cols: W L G N S R
A: |  67 |   4 | -92 | -97 |  40 |  64 |
E: |  30 | -30 | -98 |  57 |  58 | -78 |
D: | 104 | -21 |  60 |  20 |  14 | -35 |
P: | -45 |  19 |  87 | -42 | -19 |  90 |
Q: |   1 | -77 | -31 |  -8 |  76 |   3 |
H: |  -6 | -17 |  55 |  -3 |  84 | -43 |
M: |   1 |  10 | -25 | -43 | -60 | -26 |
K: | -84 |  -2 |  65 |  90 | -14 | -94 |
Y: |  65 | -42 | 102 | 101 | 103 |  47 |
B: | -93 |  -1 | -76 |   6 |   2 | -81 |
col: | -77 | -17 |  10 |  -2 | -42 |  -1 | | L
col: | -43 | -26 | -94 |  47 | -81 | | R

cols: C Z F J T X U V
fiz: | -21 | -23 |  17 |  28 |  41 |  -4 |  16 |  -4 |
dizi: |   33 |   56 |  -30 |  -20 | -101 |   -8 |  -10 |   -8 |
fas: |  -5 |  33 |  -8 |  23 | -43 | -21 |   9 |   0 |
feron: | -88 |  -5 |  54 |  -3 |  56 |  27 |  -9 |  20 |
pip: |   11 |   68 |  -22 |   23 | -115 |  -26 |    6 |  -12 |
lila: | -12 | -55 |  17 |  -3 |  76 |  12 |  12 |  -6 |
kugaf: | -25 | -35 |  19 |  -1 |  63 |   9 |   5 |   5 |
Netob: | -60 |  90 |  12 |  -7 | -95 |  -2 | -11 |  14 |
tuvi: |  29 | -34 |  -6 |   2 |  77 |  -5 |   0 |  15 |
Voza: |  -9 | -22 |   7 | -25 |   8 |  20 |  -5 |  -7 |
col: | -115 |   76 |   63 | | T
col: | -23 |  56 |  33 | | Z
col: | -22 |  17 |  19 |  12 |  -6 |   7 | | F

cols: Gope mabus Damo tolod Seneg Femag
Vob: | 13 | 12 | 23 |  3 | 92 |  4 |
Gur: | 13 | 12 | 23 |  3 | 63 | 27 |
kub: | 13 | 12 | 23 |  3 | 63 |  4 |
col: | 27 |  4 | | Femag
q: | 13 | 12 | 23 |  3 | 63 | 27 | | Gur
q: | 13 | 12 | 23 |  3 | 63 |  4 | | kub

cols: tif Dazo sab dav favu kunu Fadom Reg folip vubiv
tedop: |  72 |  44 |  -6 |  72 |   5 |  76 | -86 |  64 | -49 | -56 |
Kovak: | -86 | -40 |  12 | -86 |   1 | -69 | 100 | -77 |  54 |  52 |
kitub: | -74 | -25 |  14 | -74 |   6 | -43 |  83 | -67 |  44 |  34 |
Bevam: |   93 |   33 |  -16 |   93 |   -7 |   56 | -104 |   84 |  -55 |  -44 |
paluk: | -84 | -46 |   9 | -84 |  -3 | -80 | 100 | -75 |  56 |  59 |
pepod: | -76 | -41 |   8 | -76 |  -3 | -71 |  90 | -68 |  50 |  53 |
tufo: |  76 |  24 | -14 |  76 |  -7 |  41 | -84 |  68 | -44 | -32 |
tuvu: |  78 |  44 |  -8 |  78 |   4 |  76 | -93 |  70 | -52 | -57 |
sas: | -58 | -53 |  -2 | -58 | -15 | -92 |  75 | -51 |  45 |  67 |
Folo: |  69 |  43 |  -5 |  69 |   5 |  74 | -84 |  62 | -47 | -55 |
col: |  5 |  1 |  6 | -7 | -3 | -3 | -7 |  4 | | favu
col: | -7 | -3 | -3 | -7 |  4 | | favu
q: | -58 | -53 |  -2 | -58 | -15 | -92 |  75 | -51 |  45 |  67 | | sas

cols: bov nofi natip Gako Gemu Ramo
biv: |  13 | -41 |  17 |  16 |  -9 |  37 |
poze: |  21 | -15 |  18 |  -7 | -11 |  37 |
nipog: |  -1 |  63 | -20 | -36 |   3 | -36 |
vifi: |  24 | -41 |  34 |   1 | -14 |  62 |
sal: | -52 |   6 | -54 |  34 |  21 | -97 |
von: | -23 |  28 | -27 |   4 |  12 | -53 |
meton: |  30 |   3 |  13 | -22 | -13 |  27 |
Moru: |   0 |  16 | -24 |   4 |   1 | -33 |
col: | -54 | -27 |  13 | | natip
col: |   1 |  34 |   4 | -22 | | Gako
col: | -53 |  27 | -33 | | Ramo
col: | -41 | -15 | | nofi
col: |  34 |   4 | -22 |   4 | | Gako

cols: fab guk sukig gil tas Tiri Mevim
rileg: | -24 |  17 |  32 |  24 | -19 |  37 |  11 |
Nole: | -66 | -11 | -26 | -25 | -44 |  60 |  45 |
dur: |  27 |  36 |   9 |   2 | -29 |  25 |  27 |
subev: |  -15 |  -45 |  -95 | -108 |   -4 |    6 |   22 |
fim: | -75 |   5 |  33 |  20 | -51 |  96 |  43 |
besoz: |  18 |  36 |  50 |  58 | -20 |  31 |   0 |
Lufa: |  82 |   7 | -25 |   2 |  32 | -55 | -27 |
zipeg: |  39 |   7 | -38 | -29 |  39 | -50 |  -5 |
pabu: |  21 | -38 | -23 | -36 |  40 | -77 | -74 |
Bego: | -40 |  -8 |  23 | -19 | -37 |  21 |  -6 |
tumaf: | -66 | -11 |  -2 | -25 | -44 |  60 |  45 |
satus: |  20 |   4 |   2 |  18 |  14 | -14 |  -5 |
col: | -51 | -20 |  32 |  39 |  40 | | tas
col: |  17 | -11 |  36 | -45 |   5 |  36 |   7 |   7 | -38 |  -8 | | guk

cols: mav kaga zure tufun zumo Zaf Tenuf
gupoz: |  77 |   1 | -23 | -13 |  25 | -19 | -34 |
buz: |  77 |   1 | -23 | -13 |  25 | -12 | -73 |
luba: |  77 |   1 | -23 | -13 |  25 |  11 | -73 |
gozu: |  77 |   1 | -23 |   0 |  25 | -19 | -34 |
col: | -73 | -73 | -34 | | Tenuf
q: |  77 |   1 | -23 |   0 |  25 | -19 | -34 | | gozu

cols: lopu goni Refuf tode sud rez lep
kizo: |   8 |  53 |   5 |   3 |  -1 |  31 | -27 |
sovak: |   0 |  14 |   7 | -18 |  32 | -45 | -38 |
rire: | 116 |  37 |  16 |  55 |  42 | -56 | -49 |
pazop: | -19 | -17 |  -4 |   9 | -26 |  43 |  27 |
Kagin: |  11 |  19 |   3 | -35 | -11 | -24 | -51 |
zenod: | -2 | 21 |  2 | 33 | 10 | 39 | 24 |
nalem: |  90 |  43 |   3 |  50 |  21 | -14 |  -7 |
vitat: |   4 |   6 |  -5 | -17 | -11 |  -5 |  -7 |
teleb: | -22 |  -7 |  -1 | -17 |  -2 |  -4 |   1 |
col: | -11 |  10 | | sud
col: | -19 |  11 |  -2 |  90 | | lopu

cols: Gik Girez nit nos
Tul: |   5 |  29 | -31 |  13 |
zar: |  28 | -62 | -66 | -19 |
fefi: | -21 |  -9 | -17 |  29 |
Mikub: |  -3 | -34 | -43 | -16 |
bupu: |  -3 | -34 | -63 |  15 |
ven: | 11 | 25 | -4 | 34 |
Zetem: |    4 |  -28 | -122 |   15 |
sirur: |  6 | 20 | 48 | 14 |
col: | 15 | 34 | 15 | | nos
col: | -21 |  -3 | | Gik
col: |  5 | 28 | | Gik
col: |  28 | -21 |  -3 |  -3 |  11 |   4 |   6 | | Gik
col: |   5 |  28 | -21 |  -3 |  -3 |  11 | | Gik
col: |  28 | -21 |  -3 |  -3 |  11 | | Gik
col: |  -9 | -34 | -34 |  25 | -28 |  20 | | Girez

cols: nat zisuz ded mola der kemod kof
mados: |   7 | -51 |  54 | -36 |  -1 | 116 | -51 |
doboz: | -28 |  -4 |  39 | -12 |  17 | 119 | -79 |
Namem: | -69 | 100 | -39 |  54 |  36 | -12 | -46 |
col: | -51 |  -4 | | zisuz
col: | 116 | 119 | | kemod
col: | 119 | -12 | | kemod
col: | -28 | -69 | | nat
col: |  39 | -39 | | ded

cols: rato kevik sazev Nam Pirod pebag
Kavu: | -54 | -63 |  45 |  92 | -43 | -31 |
Samu: | -54 | -63 |  45 |  92 | -43 | -38 |
Gidod: | -61 |  48 | -30 |  86 | -43 | -41 |
pemu: | -61 |  48 | -30 |  86 | -58 | -41 |
col: | -38 | -41 | -41 | | pebag
q: | -54 | -63 |  45 |  92 | -43 | -31 | | Kavu

cols: leba dolak Vipi peluv mit tidat Subid tufu tur godo
Zurez: |  31 |  54 | -20 | -22 |   2 | -40 |  92 |  -7 |  16 | -15 |
lod: |  13 | -13 | -13 |  40 | -50 |  -5 |  50 | -18 | -25 |  31 |
vuvom: | -53 |  72 |  15 |   5 | -44 | -32 | -33 |  -4 | -80 |  16 |
tugup: |  57 | -21 | -14 |  45 |  23 | -17 | -15 |  40 | -85 |  29 |
zug: | -41 |  15 |   7 | -39 |  25 |  23 | -24 | -16 | -74 | -33 |
sot: |  11 |  39 |  32 | -21 | -61 |  28 |  48 | -39 | 127 |  13 |
vulin: |  11 |  39 |  32 | -21 | -61 |  28 |  48 | -39 |  -2 |  40 |
Gonuv: |   1 |  51 |  17 |   1 |  11 |  99 |  -4 | -19 |  45 | -13 |
dudi: |  25 | -33 |   6 |  20 |  10 |  -9 |  16 |  -6 |  18 |   2 |
kud: | -13 | -10 |  41 |  28 | -37 |  -1 |   3 |   4 |   1 | -19 |
Lel: |  -4 |  60 | -20 |  24 | -18 |  13 | -62 |  -3 |  40 |  14 |
Tovi: |  25 | -33 |   6 |  20 |  10 |  -9 |  16 |  23 |  54 | -17 |
col: |  50 | -33 | -15 | -24 |  48 |  48 |  -4 | | Subid
col: | -39 | -19 |  -6 |   4 |  -3 | | tufu
col: | 40 | 54 | | tur
col: |  16 | -25 | -80 | -85 | -74 | 127 |  -2 |  45 |  18 |   1 | | tur

cols: megaf kov suk gek siga Mafu
zafil: |  73 |  -3 | -40 |   9 |  36 |  19 |
Bule: | -47 |  21 |  23 |   1 | -19 |  17 |
gog: | 20 | 10 | 21 |  8 | 50 | 41 |
mam: | 106 |  13 |  87 |   1 |  24 | -13 |
col: | 19 | 17 | 41 | | Mafu
col: |  36 | -19 | | siga
col: | 21 | 87 | | suk
col: | 23 | 21 | | suk
col: | 50 | 24 | | siga

cols: zos Ges giku rit kugid Dif
nasin: | -13 |  73 |  46 |   5 |  -1 | -10 |
kone: | -13 |  18 | -10 |  -4 |  32 |  27 |
lefim: |  67 | -80 | -70 | -48 | -65 | -38 |
nusas: |  15 |  20 |  -9 | -32 |  10 |  13 |
Bazuk: | -2 |  9 | 27 |  4 | 12 |  6 |
detuk: |   6 |  40 |  13 | -30 |   6 |  14 |
gete: | -47 | -13 | -29 |  36 | -11 |  -5 |
pupef: |  34 | -37 | -47 | -26 | -34 | -22 |
fibaf: |   59 | -106 |  -58 |  -34 |  -74 |  -33 |
Gopo: | -13 | -30 |  20 |  23 | -10 |  -2 |
col: |  13 |   6 |  14 |  -5 | -22 | -33 | | Dif
col: |  -1 |  32 | -65 |  10 |  12 |   6 | | kugid
col: |  32 | -65 |  10 |  12 | | kugid
col: |   6 |  14 |  -5 | -22 | -33 |  -2 | | Dif

